The rows below come in pairs that one turn or mirror swaps. Which row does each named row swap with?
Q_861: 0.82	-1.96	-0.22	-0.40	-0.59	0.76	-2.97	-2.69	1.89	1.86	0.40	-0.10	1.59	-0.38	0.63	-0.27	1.91	-1.50	-1.10	-3.06	0.76	1.08	-2.66	0.51	1.04	1.31	1.02
Q_871: -1.35	0.52	-1.01	0.91	0.14	1.32	-1.73	0.24	0.69	-0.55	-0.03	-2.51	-1.18	3.47	2.87	0.75	-1.68	-0.54	-0.98	-2.28	-0.09	0.95	-1.61	0.00	0.03	-0.08	2.47
Q_851: -1.51	1.20	-0.53	-1.98	-1.49	0.01	-3.25	-0.06	-2.12	-0.80	-0.92	0.16	-0.33	-2.20	0.94	2.22	0.32	1.16	-1.44	-4.03	-0.07	1.54	-0.18	1.66	-0.85	0.55	1.55
Q_872: -1.80	1.46	1.91	-3.40	1.19	2.25	-1.51	-2.02	1.22	-0.61	-1.65	1.20	0.15	0.26	-0.31	1.79	0.89	0.22	0.66	-2.45	-0.37	0.98	-1.20	-1.25	3.16	-1.71	2.09
Q_266: -1.30	1.00	2.05	-0.90	0.04	0.89	-2.42	0.41	1.19	-1.04	0.24	-2.91	2.15	-1.67	0.51	2.04	1.07	1.58	2.11	-0.63	-1.61	2.76	-1.52	0.21	1.12	-1.76	2.34
Q_731: -1.27	0.52	-1.25	0.96	0.43	1.76	-1.46	0.43	0.69	-0.75	0.37	-2.86	-0.39	3.36	2.50	0.68	-1.22	0.00	-0.91	-1.89	0.06	0.00	-0.97	0.36	-0.41	0.43	2.41
Q_494: -1.38	0.82	1.80	0.13	-0.20	0.67	-2.12	-3.28	-0.93	2.81	0.74	-1.86	-0.14	0.03	-1.52	1.59	-2.50	0.25	-1.63	-2.96	0.31	1.42	-1.04	-0.70	-0.89	-1.43	0.69
Q_370: -2.47	-0.12	-1.33	-1.30	0.45	1.99	-0.93	-1.98	-0.92	0.08	-0.19	-0.61	1.30	-1.54	0.49	1.97	1.20	1.57	2.01	0.34	-1.96	1.16	-1.79	2.47	-0.15	0.05	2.73
Q_596: -1.36	1.03	1.89	-0.91	0.07	1.03	-1.65	-0.62	1.49	-1.10	0.05	-2.47	2.34	-1.38	0.10	2.55	0.91	1.54	2.54	0.16	-1.47	2.56	-1.50	0.48	1.32	-1.83	2.85
Q_459: 0.22	1.38	-0.76	-3.05	-0.10	-0.45	-1.20	-0.49	2.11	0.80	-0.79	-1.86	-0.75	-0.45	1.63	3.61	-1.39	-2.14	-0.87	-1.63	-0.19	0.89	1.61	-0.61	-0.63	-2.58	1.34
Q_722: -1.82	2.24	-0.48	-1.53	-1.92	-0.01	-2.82	0.49	-2.19	-0.20	-1.22	-0.33	-0.75	-1.81	1.45	1.38	0.19	0.81	-1.57	-4.71	-0.25	1.85	0.22	0.74	-0.50	0.23	1.67
Q_269: -0.21	0.49	2.76	-3.82	0.77	0.71	-0.11	1.01	-0.05	0.39	0.96	1.17	0.18	0.23	0.95	0.28	1.28	-0.13	-1.12	-0.15	1.68	0.70	-1.94	-0.09	1.53	-1.02	3.11
Q_86: -1.50	-0.04	-1.15	1.41	0.13	1.45	-1.32	0.68	0.79	-1.17	1.07	-2.43	-0.57	3.25	2.77	0.59	-1.68	-0.54	-1.00	-1.64	0.48	-0.05	-1.33	0.22	-0.15	0.02	2.08
Q_281: -0.81	0.20	1.18	-2.66	0.72	0.07	-1.15	-3.73	0.88	2.44	-0.04	-0.10	1.48	-0.07	0.51	-0.44	-0.24	-1.38	0.70	-2.33	-0.39	0.90	2.14	0.41	2.34	2.23	1.06
Q_467: -0.51	1.11	2.25	-3.67	0.70	0.47	-0.73	0.89	0.24	0.05	0.79	1.33	0.27	0.84	0.68	0.78	1.85	-0.31	-0.81	0.01	1.39	0.74	-1.60	0.41	0.83	-1.40	4.23
Q_577: -1.85	1.28	1.78	-0.19	-0.05	0.56	-2.24	-2.96	-0.86	3.36	1.49	-2.15	-0.10	-0.30	-0.77	1.26	-2.08	0.37	-0.94	-2.66	1.12	1.59	-1.38	-0.93	-1.11	-1.35	0.71
Q_202: -0.04	1.00	2.15	-3.71	0.61	0.28	-0.42	0.04	0.04	-0.07	1.17	1.10	0.15	-0.04	1.65	0.86	1.64	-0.03	-1.43	0.39	1.71	1.05	-2.02	0.17	1.69	-1.71	3.55
Q_49: -0.29	-0.54	1.56	-2.45	1.23	0.23	-1.17	-3.36	-0.28	2.70	0.16	-0.43	1.16	0.25	0.80	-0.86	0.49	-1.62	0.62	-1.71	0.34	0.59	1.38	0.50	1.17	2.38	1.32
Q_294: 0.75	1.19	-0.37	-2.63	-0.20	-0.61	-0.94	-0.80	1.94	0.74	-1.08	-1.90	-1.15	0.05	0.93	3.77	-0.88	-1.66	-0.37	-1.39	-0.25	0.67	1.19	-0.40	-0.29	-2.61	1.45
Q_770: 0.44	0.93	-0.34	-2.45	-0.40	-0.62	-1.30	-0.42	1.81	1.12	-0.66	-2.17	-0.42	0.08	1.17	3.92	-1.57	-2.25	-0.77	-1.49	-0.44	0.87	2.05	-0.18	0.10	-2.82	1.28
Q_536: 1.25	-2.31	0.62	-0.99	-0.40	0.97	-2.95	-1.88	1.86	2.00	0.41	-0.22	1.64	-0.42	1.27	0.47	1.70	-1.03	-1.44	-3.02	1.36	1.58	-2.34	0.27	2.07	1.28	1.10
Q_798: -1.30	2.63	-0.27	-1.45	-1.78	-0.15	-2.71	0.04	-1.99	-0.84	-1.17	-0.74	-0.35	-1.05	0.54	2.18	0.31	0.90	-1.27	-4.35	0.22	1.30	-0.52	1.86	-0.99	0.58	1.34
Q_332: -0.98	-0.51	0.39	-1.23	1.01	1.61	-3.64	0.37	-0.18	-1.65	-1.27	1.00	-0.83	0.63	-0.80	2.64	-0.09	2.71	-1.13	-0.37	-0.28	0.23	-1.72	-0.37	-0.40	0.17	-0.10
Q_785: -2.00	0.37	-1.53	-0.62	0.32	1.68	-1.08	-1.79	-1.43	-1.09	-0.13	-0.83	1.12	-1.32	0.37	2.41	1.08	1.36	1.30	0.14	-1.62	0.96	-1.69	2.78	0.60	0.54	3.14
Q_69: -1.22	-0.59	0.76	-1.43	0.96	1.41	-3.65	0.05	-0.04	-2.36	-1.16	1.21	-0.73	0.00	-0.73	3.20	-0.36	2.38	-1.15	-1.10	0.01	0.15	-2.07	-0.73	-0.57	0.00	0.17
Q_721: -1.42	-0.89	-1.20	-1.03	-0.07	1.37	-2.54	-0.06	-0.03	0.80	1.35	0.22	2.09	1.39	2.65	0.11	-0.45	-0.46	0.38	0.02	0.55	0.27	1.21	0.93	-1.64	1.28	-0.92
Q_587: -0.82	-0.84	0.56	-1.20	0.63	1.46	-3.89	-0.22	-0.20	-1.90	-1.14	0.92	-0.79	-0.24	-1.32	2.71	0.44	2.56	-1.72	-0.70	-0.26	0.55	-2.14	-0.35	-0.58	-0.62	0.10
Q_993: -0.20	0.40	-0.31	-3.23	-0.12	-0.42	-0.67	-0.40	1.52	1.11	-0.71	-2.20	-1.65	0.05	1.29	3.42	-1.39	-2.30	-0.31	-0.98	0.28	0.60	1.53	0.44	-0.41	-2.30	0.70
Q_310: -1.82	0.83	1.51	0.34	-0.02	0.60	-2.36	-2.73	-0.96	3.34	0.88	-2.16	-0.27	-0.07	-0.90	0.97	-2.20	0.74	-1.93	-2.38	0.25	1.61	-1.50	-0.55	-0.78	-1.16	0.62
Q_454: -0.97	1.10	1.36	0.19	-0.25	0.62	-1.73	-2.70	-0.82	2.78	0.99	-1.94	-0.20	-1.13	-1.40	1.32	-2.35	0.78	-2.20	-2.75	0.44	1.15	-1.59	-1.35	-0.33	-1.19	0.54
Q_39: -0.36	1.81	2.02	-0.04	1.52	-2.37	-2.80	-2.13	0.10	0.02	2.70	-1.53	-0.52	-0.34	2.84	1.17	0.06	-0.56	1.62	-2.19	-0.49	1.26	-0.58	0.98	0.81	1.61	-0.69
Q_35: -1.22	1.21	2.44	0.00	1.37	-3.05	-2.43	-2.29	0.36	0.21	2.59	-0.93	-0.15	0.16	2.98	0.98	0.09	-0.49	1.12	-2.03	-0.50	1.39	-0.45	1.04	0.83	1.91	-0.20
Q_238: -1.64	0.28	-1.76	-0.62	0.27	1.38	-1.10	-2.14	-1.13	-0.78	-0.19	-1.07	1.58	-1.72	-0.05	2.33	1.17	1.11	1.38	-0.02	-2.18	0.33	-2.21	2.65	0.23	0.56	2.46
Q_374: -1.11	0.97	1.12	-1.06	0.29	1.28	-2.19	-0.21	1.69	-1.21	-0.25	-2.45	2.06	-1.33	0.41	2.37	0.97	2.20	1.99	-0.59	-1.52	2.51	-1.61	0.01	1.08	-2.41	2.70
Q_244: -1.45	1.76	-0.57	-2.01	-1.55	-0.63	-3.05	0.40	-1.93	-0.40	-1.24	-0.22	-0.23	-1.79	1.01	1.93	0.11	1.01	-1.28	-4.20	-0.50	1.15	-0.39	1.12	-0.97	0.61	1.40
Q_572: -1.85	0.81	-1.15	1.15	0.10	1.55	-1.35	0.55	0.86	-0.47	0.55	-2.58	-0.59	3.64	2.93	1.04	-1.41	0.02	-0.93	-1.87	-0.02	0.32	-1.63	0.43	-0.57	-0.23	2.01
Q_886: -1.42	0.75	1.78	-3.88	1.62	2.35	-1.47	-2.05	0.51	-1.03	-1.03	0.77	0.66	0.33	-0.02	1.23	0.83	-0.10	1.13	-2.02	0.35	0.23	-1.84	-1.38	3.08	-2.30	1.31
Q_46: -1.66	-0.76	-1.07	-1.32	0.36	1.42	-3.34	0.16	-0.03	0.73	1.47	-0.24	1.78	1.21	2.50	0.55	-0.45	0.07	0.48	0.07	-0.03	0.39	1.60	0.91	-2.06	0.80	-0.98
Q_52: -0.78	1.23	2.74	-0.35	1.04	-2.44	-2.68	-1.95	1.00	-0.06	2.41	-1.55	-0.30	-0.36	2.85	1.36	-0.12	-0.84	1.29	-1.90	-1.01	2.10	-1.31	0.96	1.03	1.63	-0.45
Q_947: -1.83	0.00	-1.26	-0.96	0.56	2.04	-1.42	-1.48	-1.73	-0.39	-0.13	-1.19	1.71	-1.76	0.54	2.41	0.90	1.90	1.22	-0.09	-2.03	1.33	-1.49	2.66	0.52	0.30	2.94
Q_337: 0.32	-2.14	0.09	-0.38	-0.68	0.55	-3.41	-2.67	2.31	1.36	-0.54	-0.18	1.86	-0.65	1.05	0.34	1.60	-1.52	-0.26	-2.78	1.07	0.98	-2.65	-0.08	1.55	1.45	0.41
Q_870: -0.69	0.73	2.72	-4.10	0.50	0.24	-0.14	1.17	-0.14	0.47	0.90	0.84	0.31	0.36	1.10	0.70	1.30	0.11	-0.87	0.31	1.56	1.35	-1.54	-0.36	1.15	-0.97	3.33
Q_858: 0.74	-1.97	0.47	-0.82	-1.31	0.64	-3.05	-2.92	2.02	1.54	-0.62	0.02	1.79	-0.08	1.58	0.01	1.76	-0.94	-1.24	-2.76	1.09	1.76	-2.28	0.22	1.36	1.58	1.10
Q_775: -1.71	-0.69	-1.02	-1.11	-0.19	1.39	-3.15	0.35	-0.43	0.70	2.00	0.37	1.72	1.14	2.61	0.37	-0.51	-0.14	0.57	-0.18	0.43	0.11	1.35	0.75	-1.74	0.96	-0.90
Q_560: 0.71	-2.62	0.28	-0.67	-0.93	0.55	-2.91	-2.51	2.28	1.77	0.07	-0.61	1.45	-0.17	1.46	0.40	1.07	-1.08	-1.17	-2.75	1.02	1.47	-2.66	-0.17	1.66	1.23	0.39
Q_592: -1.50	1.48	-0.53	-2.20	-1.77	-0.07	-3.07	0.29	-2.25	-0.62	-0.28	0.30	-0.35	-1.98	0.97	1.58	0.13	1.20	-1.54	-4.40	0.30	1.49	0.54	1.25	-0.80	0.07	1.32
Q_263: -0.52	0.72	2.75	-0.57	1.01	-2.87	-2.40	-2.35	1.03	0.19	2.89	-1.65	0.12	-0.30	3.01	1.21	0.28	-0.25	1.28	-2.31	-0.46	1.85	-1.08	0.75	1.55	1.21	-0.50
Q_432: -0.47	1.31	1.52	-0.53	0.30	1.44	-2.59	0.13	1.23	-1.05	0.03	-2.80	1.80	-1.26	0.28	2.64	0.53	2.07	2.46	-0.87	-1.47	2.36	-1.22	0.75	0.97	-2.41	2.69
Q_249: -0.60	-0.76	0.48	-1.15	0.38	1.42	-4.22	0.29	-0.39	-2.13	-1.04	1.28	-0.89	0.36	-0.65	3.03	-0.61	2.64	-1.14	-1.05	-0.37	0.33	-1.82	-0.02	-0.61	-0.31	0.16
Q_170: -1.43	1.88	-0.46	-1.99	-1.13	-0.12	-3.25	0.07	-2.11	-0.81	-1.08	0.62	-0.58	-1.57	1.55	1.95	0.48	1.17	-1.43	-4.80	0.16	1.38	-0.39	1.38	-0.59	0.54	1.53
Q_297: -1.53	1.37	-1.32	0.95	-0.15	1.48	-1.60	0.25	0.26	-0.97	0.11	-3.01	-0.36	3.33	2.24	1.27	-0.79	-0.65	-0.52	-2.33	0.62	0.26	-2.03	0.68	-0.84	0.18	1.96
Q_312: -0.80	0.55	1.93	-1.48	0.02	0.58	-1.74	-0.10	1.31	-1.08	0.26	-2.86	2.04	-1.56	0.67	2.67	1.04	2.08	2.20	-0.50	-1.23	2.85	-1.19	0.20	1.60	-2.01	2.77
Q_555: 0.09	1.24	-0.63	-2.82	-0.15	-0.21	-0.52	-0.73	1.61	0.99	-0.72	-1.93	-1.23	-0.20	0.70	3.27	-1.35	-2.26	-0.71	-1.41	-0.09	0.38	1.52	-0.13	-0.67	-2.92	1.01
Q_9: -2.27	0.76	1.76	0.81	0.93	-1.27	-2.40	-1.74	1.31	-2.27	1.67	0.85	1.72	0.66	1.68	2.93	-0.39	-1.12	-0.23	-2.47	0.11	-1.78	-0.87	0.73	1.87	0.66	0.38
Q_417: -1.66	1.19	1.85	-0.04	-0.07	1.01	-2.42	-3.06	-1.18	3.13	1.40	-2.38	0.01	-0.14	-0.86	1.39	-1.95	0.30	-1.40	-2.60	0.65	1.56	-0.76	-1.21	-0.74	-1.49	0.32
Q_700: -0.73	0.93	1.50	-1.57	0.62	0.49	-1.99	0.80	1.21	-0.81	0.97	-3.03	1.33	-0.75	0.27	2.86	1.33	1.66	2.18	-0.78	-1.85	2.54	-1.99	0.75	1.21	-2.20	2.73
Q_994: -1.10	-0.16	1.58	-2.01	0.91	0.45	-1.45	-3.39	0.27	2.70	0.86	-0.33	1.14	1.36	0.17	-1.24	0.49	-1.12	0.50	-0.56	0.01	0.93	1.46	0.58	1.67	2.22	1.19
Q_224: -1.57	-0.48	-1.40	-1.21	0.01	1.51	-3.29	0.25	-0.23	0.53	1.22	0.66	2.11	1.09	2.56	0.32	-0.88	-0.48	0.76	-0.51	0.89	0.19	1.01	0.44	-1.95	1.03	-0.84
Q_909: -1.36	1.01	1.45	0.00	-0.31	0.86	-2.29	-2.73	-1.19	2.92	1.25	-1.92	0.25	-0.25	-1.30	2.11	-2.44	0.60	-1.99	-2.69	0.38	2.06	-1.67	-1.15	-0.46	-1.12	0.41
Q_517: -0.81	0.95	2.30	-0.37	0.96	-2.54	-2.85	-1.33	1.11	0.53	3.51	-1.53	0.32	-0.48	2.12	1.27	0.09	-0.55	1.49	-2.89	-1.01	1.58	-1.45	1.35	0.48	1.32	-0.53
Q_448: -0.67	-0.54	0.69	-1.38	1.00	1.48	-3.92	0.12	-0.18	-2.12	-0.78	0.80	-0.58	0.29	-0.51	2.69	-0.78	2.60	-1.04	-1.09	-0.45	0.45	-1.86	-0.39	-0.97	0.03	-0.41
Q_880: -1.03	-0.33	-1.46	1.15	0.43	1.66	-1.59	0.19	0.33	-0.75	0.61	-2.58	-1.07	3.49	2.32	1.11	-1.46	-0.19	-0.96	-1.84	0.18	0.53	-1.29	0.14	-0.04	-0.13	2.15
Q_839: -0.80	0.97	2.32	0.18	0.69	-3.15	-2.62	-2.09	0.94	0.44	2.86	-1.30	-0.13	-0.65	3.09	0.93	0.57	-0.69	1.58	-1.88	-1.34	0.68	-0.63	0.65	0.75	1.38	0.05
Q_6: -0.62	0.40	1.53	-3.55	1.33	2.35	-2.25	-2.66	1.54	-1.47	-1.79	0.76	0.84	-0.18	-0.24	2.11	0.61	0.29	0.27	-1.89	0.41	0.87	-1.74	-1.99	2.76	-2.15	0.99
Q_586: -1.92	0.78	1.38	0.71	1.24	-1.03	-2.58	-1.12	1.36	-2.51	2.30	0.44	0.65	0.18	2.28	2.54	-1.05	-0.81	0.25	-2.56	0.73	-1.93	-0.46	1.54	1.73	0.81	0.27
Q_155: -0.68	1.13	2.70	-3.48	0.42	0.77	-0.30	0.11	0.23	-0.08	0.68	0.81	0.31	0.20	1.33	0.12	1.64	-0.01	-1.29	0.48	1.64	0.43	-1.55	-0.61	1.16	-0.87	3.59
Q_982: -1.09	-0.24	1.14	-1.33	0.86	0.77	-1.22	-3.55	0.77	2.67	0.24	-0.34	0.98	1.51	0.72	-0.63	0.32	-1.78	1.28	-1.74	-0.80	0.53	0.94	-0.04	2.31	2.31	1.41
Q_169: -2.94	1.32	1.34	0.52	0.82	-0.94	-2.70	-1.86	1.13	-2.11	1.96	0.71	1.56	0.58	1.85	2.95	-0.72	-0.95	0.16	-2.07	0.65	-1.51	-0.93	2.32	1.20	0.75	0.69
Q_613: -0.75	1.52	2.58	-3.78	0.63	0.46	-0.14	0.26	-0.19	0.62	0.95	1.39	0.48	0.76	0.68	0.51	1.48	0.27	-0.63	0.90	1.25	1.09	-1.48	0.31	1.38	-1.07	3.38
Q_330: -0.83	1.08	1.91	-3.00	1.60	3.17	-1.36	-2.13	2.31	-0.94	-0.98	0.43	0.72	0.36	-0.22	2.00	0.67	0.85	-0.30	-1.92	0.56	1.07	-1.60	-1.16	3.12	-2.03	1.53
Q_303: -1.90	1.15	1.71	-0.51	0.27	0.86	-1.89	-2.80	-0.93	3.08	1.28	-2.06	-0.88	-0.68	-1.00	1.04	-2.37	0.36	-1.59	-2.38	0.53	1.77	-1.88	-0.83	-0.76	-1.59	0.55
Q_504: -0.58	-0.44	1.06	-2.13	0.57	0.77	-1.90	-3.12	1.32	2.78	0.63	0.13	1.29	1.36	-0.33	-0.25	0.52	-1.07	0.97	-1.52	-0.40	0.87	1.19	0.58	2.72	2.94	1.46
Q_952: -1.31	-0.77	-0.94	-1.37	-0.17	1.24	-2.94	-0.17	0.08	0.94	1.82	0.58	1.93	1.23	2.38	0.01	-0.56	-0.97	0.42	0.46	0.73	0.16	1.71	0.82	-2.08	0.90	-0.18
Q_727: -0.91	1.16	2.67	0.12	0.87	-2.49	-2.37	-2.79	0.82	-0.06	2.22	-1.20	0.24	-0.50	2.76	1.73	0.46	-1.06	1.69	-1.83	-0.69	1.51	-0.97	1.21	1.46	1.52	-0.68
Q_594: 0.97	-2.24	0.29	-0.18	-0.94	0.41	-3.04	-2.09	1.83	2.18	0.61	-0.74	1.77	-1.09	0.94	-0.24	1.53	-1.13	-0.98	-2.53	1.42	1.14	-2.51	0.22	1.60	1.22	1.34
Q_106: -2.20	0.64	0.75	1.38	0.71	-0.59	-2.57	-1.68	0.78	-2.74	1.94	0.76	1.42	0.14	2.10	2.58	-0.62	-1.08	0.16	-2.36	0.86	-1.69	-0.56	1.95	1.67	0.96	0.70
Q_960: 0.74	1.21	-0.21	-2.81	-0.23	0.00	-1.12	-0.93	2.10	1.05	-0.99	-1.73	-1.33	0.00	0.94	3.38	-1.66	-1.75	-0.26	-1.24	-0.33	0.88	1.48	0.47	-0.32	-2.78	0.90
Q_311: -0.07	0.79	-0.43	-2.87	0.35	-0.46	-1.16	-0.87	1.58	1.74	-0.59	-1.81	-1.18	0.15	1.94	3.38	-1.22	-2.47	-0.46	-1.06	0.34	0.74	1.70	0.11	-0.57	-2.58	1.54
Q_133: -1.66	0.62	2.04	-3.06	2.16	2.38	-1.51	-2.98	1.21	-0.47	-1.66	-0.19	0.53	0.83	-0.03	1.75	-0.01	0.29	0.19	-1.99	0.04	0.80	-1.70	-1.56	3.22	-2.17	2.46
Q_304: -1.32	1.19	1.69	-0.86	-0.19	0.65	-2.40	-0.38	1.65	-0.69	0.52	-2.05	1.70	-1.60	0.96	2.56	1.13	2.41	2.01	-0.55	-1.98	2.28	-1.93	0.18	0.88	-2.42	3.05

Q_39 is swapped with -> Q_432
Q_52 is swapped with -> Q_266
Q_263 is swapped with -> Q_312

